Each path below is one point turned by a fixed rotation once a step. After each direction that follows a path, write how fast that rotation turns it, in degrees a step (0 if it stays still).
Each turn is a multiple of 5 degrees from 10 to 175, or 0.
Each row of a path follows its step; steps can be skipped.

step 0: [  6 -34 -19  -8 -11 -10  -7   5  14   4   6  15 -20  11   0  -4  27 -26
  38  -4 -33 -22  15  13   8  11 -36 -25 -15   6  11  25  -3 -31  23]
step 1: [ 12  12  21  12   6 -12  30  -8  12  -5  -2   6   2   0  -6   3  21  -7
  16 -12 -19  31  17  13 -42 -32 -45 -16   0   0  12  21 -20  -2 -39]
step 3: [  6 -21   3  11  -8  18   4  23  11   2  21  -1 -13  -3  33 -20  18  -3
   0   4  24  14 -12  14 -10 -23 -11 -48   0 -16   6  56  11 -25   9]
step 5: [  3  -8  21 -26  -1   4  -9   3  10   7   8  -3   6  -7 -19  23  12 -35
  38   7 -15  23  17  -7  10   7 -27 -23  34  -1   9  45 -29  -3  21]
step 6: [  7  -9  19  19 -15   1  23 -12  -5 -29   9 -17 -26 -28  28 -33 -16 -10
   3  -5  -6  12  27   4  -9 -14 -34  15   1   2   8  48 -18  11 -13]
step 9: [  9  11 -13   5  18 -13  17   2  13  -1 -16  14  31 -29  15   6  28  -6
  10 -15 -41   9   5   7 -14 -25 -34  -1   8   5  15  32 -31   2 -35]
step 11: [  6 -10  -7  35   8   9  14  31  22 -19  17  -4 -10   8  27 -15  -4  -7
  -8  10  27  -6 -11  -4 -21  -3 -29 -23   0  -7  33  53 -13 -13 -10]
step 12: [ -7   1 -23  -5 -22  25   4  42 -16   5 -14 -14  -7 -13 -28  12  28 -17
 -13 -10 -25  10  -3  17 -33 -13  13   8  19  16  17  45 -18 -10  -4]
step 14: [ 19  -5   7  27  -8  10  32  -3  -4 -28  17 -13  -3 -30  12 -27  -3 -30
   6 -34 -14  25  -2  14  10   3 -12   7  20  -6   4  31 -32   6 -35]
step 15: [ 22 -39  -3  -1  14 -11  -1  26 -22  -8 -12 -14 -19  11  -4 -10  -3  -9
  12  39 -29  -7 -19  12   1  17 -16  17  36  19  23  31  -9 -24   1]
step 16: [  1   0   9  -8 -36  -4  19  40  23  22  21  13  -1  17  13 -37  28 -23
   1 -12  -1   5 -10   4 -14 -14 -47   9  -3   6  26  22  -2  -2   4]
[  6 -11   2   2   2   0  10  -5  -6  -2   4  -6   2  -5  12  -2  -6   1
  -1  -2   3 -14  -4   9   9   0   8  -6   0 -12 -13   7   1   8  -2]
95
[ -1   6 -15   1  -2  -5   3  -6 -11   1   3   1  -1  -7  15  -2  -5   2
   5   1   8  12  -2   8  -4   3  -1  -4   5   3   5  -9 -11  -2  13]
95
[-12  -6  -5  10   4   6  -5  -2  -1   9   0   5   5  -2   6  -3  -1   7
   1  -7  -8  16  -5  -2  10  -2   5   2   8   0  -8   3  11  -9  -6]
70
[  2  -1  -4  -4  10   3 -13   8  -7  -3  -1   3  -5  -2  -7  -4  11  -7
   6   4  -1  -2   6   9   9   3  11  -9   4  14 -11   0  -4   2   2]
145
[  0   4  -4   5   0 -13  -3   3  -3  -1  -3   2   2  -5  -1  -5   3   6
 -19 -11   3   3   8   2  -6   9  -1  -1   0   2  -4   3  -9   5 -18]
140
[ -2   0  10  -2   0   0  -4  -8  -2  -9   0  -5   2   6  12  -3  11   0
  -6 -17  -4  -5   5   8   1   0   3  -5   3   5  15  -5  11  -2   6]
110
[  0   4   2   3   0  -2   5  19   1  -3  -4   5   2   4  10  -1  -6 -14
  -3  -5  -1  -5 -12  -6   3   0   8  11  11   6   4  -6  -5   3  -1]
10
